One turning vector, and how many ticks it has turned:
The counts run from 0 to 412.
[ -5  -5  -5  12  -5  14 -14  11  -9   7  15   1   4   4  -3   2  10   9
   1  -5 -29   2  15   2  -1  -2  -2  13   4  13   7  -4  13  -8   1  -5
   0  18  11 -11  -4  -7  -3  -1  -8  -3   6 -14  -1   1   9 -10   1  -4
  -6   3] : 125
[ -1  -3   6  10  -2  17 -20   2  -9  14   7  -8  -1   2  -3   6  -2  -2
   5   7 -18  -1  10   7  -8  -2 -15  11   1  12   8  -5  -4 -12  -4   0
  -3  13  10  -7  -9   5   1  -2   8  -1  16  -6   0  -8  -2  -7  12  -6
 -17   6] : 397
[  2 -10  -4  10  -2  10  -7   4  -8  15  15   8 -11   8  -4   1   1  -6
  -6   4 -13   1  22  -2 -10  -4 -14   8  -3  13  15  -2 -11 -10  -5  -4
   0  16  14  -5 -14  -2  -1   4   4  -3  15  -6  -1  -4   8  -2  11  -3
  -7   1] : 131
[ -6  -3   7  13  -5  10 -14   6  -2  16   5  -5  -3  -5 -10   4  -2  -6
   4  15 -21  -5   7   9  -9  -8  -9   8  12  10   3   2 -17 -14 -12   1
  -6  14   4  -2   4   0  13   2  12   3  11  -3  -1  -5   1  -6  14   0
 -12   9] : 395
[  2  -3   3  23 -10  15 -13   6  -6  11   8   0  -8  10  -3  -3   1   7
  -1   2  -8  -5  15   0 -14   3  -7   9   6  17   9   3  -8 -14 -12   1
  -5   4   3 -11  -6   1   8   2  -1   7  15 -19   1  -6   3   4  13   7
  -5   9] : 380
[ -8  -2  -2  18 -10  12 -16   5   0  16  10  -7   8  14  -6  -2   2   3
  -4   3 -18  -1  17  -7 -10 -17  -4   1   9  14  -1   2  10  -7  -2   1
   3  11  10  -7   3  -3  -6  -4   2   4   9  -9  -8   2  17  -7   7  10
  -6   8] : 202
[-10  -4  -4  16  -9  10  -5   6  -7  18  -3   5  11  17 -11  -4   0   0
  -4  11 -22  -7  14   7  -3  -5 -12   1  13   3   8   0   4 -12  -4 -10
   6  11   0  -2   9   3  13   4   0  -4   9  -3  -5 -10   2 -14   7   5
  -5  -2] : 334
[  6  -7  -4  19  -8  14  -4   8   1  15  13   9   4  11   2   3   7   3
  -3  -1  -7  -1  25  -3  -8  -9  -2   7   5  17  10  -5   5  -9  -5  -2
   0  20   6  -6  -5  -9 -12  -2  -3   8   6 -15  -2   2   9 -10   6   2
  -5  -5] : 287
[ -9  -5  -4   9 -12  10 -14  11   3  14  11   2  -6   1  -4   2  -1  -7
  -5  20 -18 -16  18   7 -10 -20  -5   7   4   6   9   0  -9 -14  -6   1
  -4   6   5   1   7  -9   7   2   4  12   8  -6   3   4   6  -7   9   2
 -12   6] : 70
[ -3  -2  -2  18  11  10 -21   1  -5   9  10  -1   0   0  10  -2   8   5
  10   0 -20  -1  18   5   3  -6  -9   5   5  14  13  -9   6 -10  -9  -2
   5   7  -1  -5   2  -4  10   4  -2   8  12  -9   2  -1  -5 -11  20  -7
 -10  -4] : 161
[ -1 -10   0   7  -2  12  -9   9  -6  17  13   5  -3   5  -5   7   1 -12
  -1  16 -18  -2  18   1 -12   0 -11   6  -3  18   7  -4 -13  -5  -2   1
   1  18  -1   4   0  -3   8 -10  15   4  10   5  -1   2   6 -14  15   1
  -8  -3] : 404
[ -1  -6  -3  21 -17  12  -3  14   6  15   6   2   2  11  -7   0  -1   0
  -4  13  -9 -11  21   2 -13  -7  -3   7  13  11   8  -2  -4 -13 -12   2
 -11   7  -6   2   1  -5   7   3   5  12   3 -14   1   1   8  -9  11   6
  -6   3] : 2
[ -4  -7  -5  12   0   5  -4  10  -2  16  13   8  -9   0 -13   1   3  -7
 -10  10 -25   2  14   3  -5  -3 -10   5   0  10   5   0 -15 -10  -4 -10
   2  14  11  -6   0  -9  15   6   6   0  15  -4  -2  -5  14   1   9   3
   0   4] : 129
[ -1 -12   4  13   0  12 -11  22  -8  16   1   7  -2  -5  -7  10   4   4
   2  12 -19  -3  14   5   0   1  -7  14   4  12   6  -6 -11  -2  -2 -10
 -11  15   6  -5  -6  -1   8   2   3   0  11  -4  10  -4  -1 -14  13  -9
 -10   1] : 310
[ -3  -6   9  16  -6  14 -14  13  -5  13   4   6   3   1   1  14  -2   4
   7   5 -16   9  11   7  -1  -4 -13  13   6  13   8  -3   0   1  -2 -10
  -8  12   1  -7  -6  -1   5 -10   8   1  13  -7   4  -7  -2 -17   9  -2
 -19  -1] : 243
[-11   1  -1  11 -13  13 -13   8  -1   7  17  -3   3   5   2  11  -1  -3
   0   9 -19   6  20  12  -8  -2 -13   5   4  10   8   5   3 -10  -5  -4
  -1  10   9  -4  -3 -15   7  -7   9  12  10  -9  -1  -4   8 -16   9   0
 -14   1] : 345
[ -4  -5   3  13  -5  11 -19   8  -2  12   6   0  -1   1  -2   9   1   4
  -3   8 -11  -1  20   6  -7  -7  -9   1   2   3   4  -2  -9 -16 -12   4
  -4  10  20  -9 -11  -9   2   9   5   6  13 -13   1 -11  -1  -2  13  -6
 -15   4] : 293
[  5  -2  -3  16   2  13 -11  13  -4  13  12   3  -2   4   3   1   2 -11
  -1   5 -15   4  24 -11 -11  -9 -15  12  -7  12  11 -10  -3  -3  -2  -9
   2  13   6  -1 -13  -5   0   2   5   5  12  -6   1  -5  10  -3   8  -3
 -12   5] : 64
[ -2 -12   7  16   1  14 -17  10 -11  16   3  -4   3  12   1   2   2   6
   2   5  -8 -13  21  -6 -11  -7  -8   9   7  21   6  -4  -2   1 -12   0
  -6  11   6  -3 -10   9  -9  -1  -3  -1  11  -8   6  -1   3 -13  18  -3
 -10   0] : 303
[ -8  -5   2  17 -10   9  -9   3   4  14   7  -1  -7   2  -6  10  -4  -5
   4  12 -16  -1   6   6  -6  -7 -14  16  11  15  11   6  -6 -10 -13  -3
  -7  13  -2  -6  -1  -2  13  -5  14  -3  12  -6   1  -2  11  -8  10  12
  -9  10] : 328
[ -8 -19  -4  10  -6   8 -13   9  -7  18   8   9  -4  12  -7  11   5  10
  -3   3 -14   2  17   0  -3  -3  -6   8   0   6   5  -5 -11  -8  -3  -1
  -9  14  12  -8 -10  -5   7   1   8 -10  10   1   3  -6   1 -14  15  -4
  -5  -9] : 36
[ -8  -8  -2  10  -8  11 -12  13  -9  14   6   7  -2  13  -5   4   2  15
  -2  11 -13  -4  20   5   1  -1 -10   3   2  10   1   3   2  -8  -6 -11
  -4   9   6 -12 -17  -9  -4   1  -8   5   9 -12  11  -8   8 -18  14   3
  -4  -1] : 362
[  2  -2   3  16  -7  14 -17   7  -8  15   4   1   1   7   0   4   1  12
   3   1 -10  -2  20   0   1  -6  -8   8   5  10   3  -1   7 -14  -6 -10
  -1  14  15 -13  -9  -1 -10   4  -6   7   7 -15   7 -10   0  -9   9  -5
 -11   4] : 295
[  0 -12  -2  17  11   8 -13   1   0  19  -1   8   4   6   3  -3  11   2
  11   5 -16  -5  16  -1   3 -16  -9  13  -1  11  12 -15  -3  -8   3  -2
   2  17  -2  -3  -7  -1   1   2   4  -4  16  -3   1  -1   1 -12  14   1
  -1  -7] : 169
[ -2  -6   0  17  -7   7  -6  13   3  20   0   9  -3   3 -12   5  -2  -5
  -7  16 -14  -6  12   0  -3 -12 -10   6   3  10   6   2 -12 -13 -10 -12
   9   9   2 -10  16   0  15   3   3   4  16  -5   2  -9   7  -4  10   7
  -4   4] : 232
[-13  -5   3  14  -5  12 -13   8 -12  17   0  -7   6  16 -12  -3   0   5
  -5  11 -20  -4  13  -1 -12   2 -15   3   3   7  -5   3 -10 -11  -4  -4
   2   9   9  -7  -7   2  10   7   6  -3  14  -1   0 -15   7  -8  13   3
  -1   5] : 113
[ -4 -12  -2  14   2  10 -16   9   1  16  -4   2  11   5  -5   1   9   1
  -3  13 -17 -11  18   7  -6  -9  -7   1  -1   5  12 -13   0 -13  -6  10
   8   4  -3  -1   5  -4  13   6   6   3  20 -15  -9  -4  -2  -5  14   4
  -5  -1] : 85
[  0  -6  -4  17   3  11 -21   6  -5  13   6   4  -1   2   3   4   5  10
   4  -5 -17  -3  16   1   3  -8  -7  13   3  14  17 -10  10 -10  -7  -7
   5  13   7 -14   0   1   2   4  -8  -3  12 -19   1  -4   0  -5  10  -5
 -11   2] : 228
[ -1 -10   5  13   1  10  -5   3   0  17   4   1   4   5  -1   5  -3  -3
   1  10  -7  -7  16   4  -3  -7 -10  12   7  28  18  -4   1   5  -4  -9
  -3  11  -1  -7  -2   3  -5  -7   1   3  18 -11   7   3  12 -18  13   4
  -9   3] : 81
[ -2  -7  -1  18   3   7 -20   6  -2  20   0   5  -1   3   3  -3   2  11
   6   6 -24   2  13   1   8 -15  -7  11   8   7  12 -10   7  -4   4 -10
  -7   0   4  -7 -10   2  -3   3  -2   1  16 -11   7  -5   5  -9  14   1
  -9   7] : 74
[  1  -4   1  21  -2  10 -11   8  -1  18   5   9   5   0  -9  -4   7   5
  14   3 -21  -8   9   1   3 -14  -1   7  19  14   3  -6   4 -15  -7  -1
  -5  26  -3  -2   6   2  -3  -3  -4   2   1  -5  -3   3  -1 -14  13   3
  -5  -1] : 392
[ -6  -2   4  22 -17  16 -11   2   2  18   4  -7   7  17  -1   2   0   5
  -3   0 -10   2  15  -2 -11  -8  -6  12  10  16   7   3   1  -8  -1  -6
   0   3   1 -11  11   0   6  -7   8   6  13  -8   2  -4  10 -12   7   7
  -7   4] : 98
[ -6 -10   1  14   4   7  -7   5  -9  17  11  10   8   7  -7  -5  12   2
   3   4 -25  -3  15  -4  -1  -8  -1   3  10  22   0  -2   0  -1   3  -2
   0  20   4  -1   3  -3  -2 -10   0   1   8   3  -5   7  10 -17   8   3
   1  -6] : 118
[ -7  -8  -6   9  -6  17 -17  10 -12   5  16  -2   2   5   1   7   7   8
   0  -1 -24   0  16   3  -6   1  -7  14  -1  15  10  -3  10 -10  -1   3
  -2  19  14  -8 -13  -9  -1  -2  -3  -4   5 -14  -2  -1   6  -9   6  -3
 -10   2] : 124
[  5  -8   2  11  -9  10  -9  10   2  21   4  11  -5   3 -10   7  -5 -10
  -5  15  -8  -5  15   1  -8 -12 -13   9  -2  12  10  -3 -15 -11  -8  -8
   6  11   3  -9   7  -2  10  -2   9   6  17  -4   4 -11   6  -5  10   5
  -8   2] : 233
[  0   3  -1  24   3  11 -12  10  -5   9   1   4   4   8  -2  -8   7  -4
   7   4 -22  -2  13  -2  -7   1 -15   6   7  12   5  -4   0 -14  -7  -3
   9  10 -11   0   3   0  20   3   5   3  14 -10  -7 -12   0  -4  13   9
  -1   2] : 247
[ -4  -7  -7  21  -8   7 -12  -1  -7  15  10   7   0  14  -6  -9   6   5
  -5  -2 -19 -13  17  -7  -6 -18  -2   3  11  15  16  -1  10  -8  -6  -4
   0  11   9  -5   3   6  -7   2 -10  -4   9  -9  -3   3   8  -5   8   8
  -4   4] : 134
[ -5  -3  -9  13  -2  10  -4   5  -2  11  10   2   1  16  -1  -2   6  -6
  -4  11 -13  -9  29   1 -12  -5 -13   0  -4   5   6  -1  -6 -17 -10   0
   9  15   5   0  -8 -13   8  10   3  11  10  -5   0  -6  10  -8  13   0
   0  -5] : 352
[-10  -8  -3   6  -3  10 -15  12  -7  15   9   7  -2   9  -4   5   3  14
  -4  14 -15  -2  22   8   1  -2  -9   0  -2   5   2   1   1 -12  -6  -4
  -2   9  10  -9 -16 -10   1   5  -2   5  13 -11   8  -7   2 -15  18  -2
  -5  -3] : 361
[-11  -9   5  10   2   6  -7  12 -11  19   4   2   4   6 -11  -2   2   1
 -10  10 -24  -7  19   3  -5  -3  -6  -1   6  15   8   0 -10   3  -3 -11
  -3   5  19  -4   2   3   7   8  -1   0  14  -1   4  -3   7 -11  13  -7
  -8   7] : 215
[ -7  -4  -3  15   5   8 -14  -1  -9  14   0   2   8  10  -2  -2   5   2
   5  -2 -23   0  13   9   2  -7 -16   3   9   8  17  -9  10 -10  -6  -6
   9  17   5  -6   2   5   7   3  -1 -11  16  -8  -9  -9  -2 -14  10   0
  -8  -5] : 332
[ -5 -11   0   5  -8   7 -16  12   0  19  14  14  -5  -2  -9  13   0  -3
  -9  16 -17   2  16   6  -3 -15  -6  -3   1   5   5  -2  -6  -7  -9   0
  -3  11  14  -5   1  -7   4  -5   7   2  12  -6  -5  -2   3 -10  13  -1
 -14  -1] : 138
[ -7  -6   6   9 -11  14 -17  13  -1  10   7   7   1   0  -5  14  -2  -1
   2  16 -16  -3  12  11  -7  -9  -9   4   5   8   4   3  -4  -9 -11   3
   0   9   2  -5   9  -5  12 -10   9   7  12  -8  -2  -6  -7 -12  11   3
 -18  -4] : 241
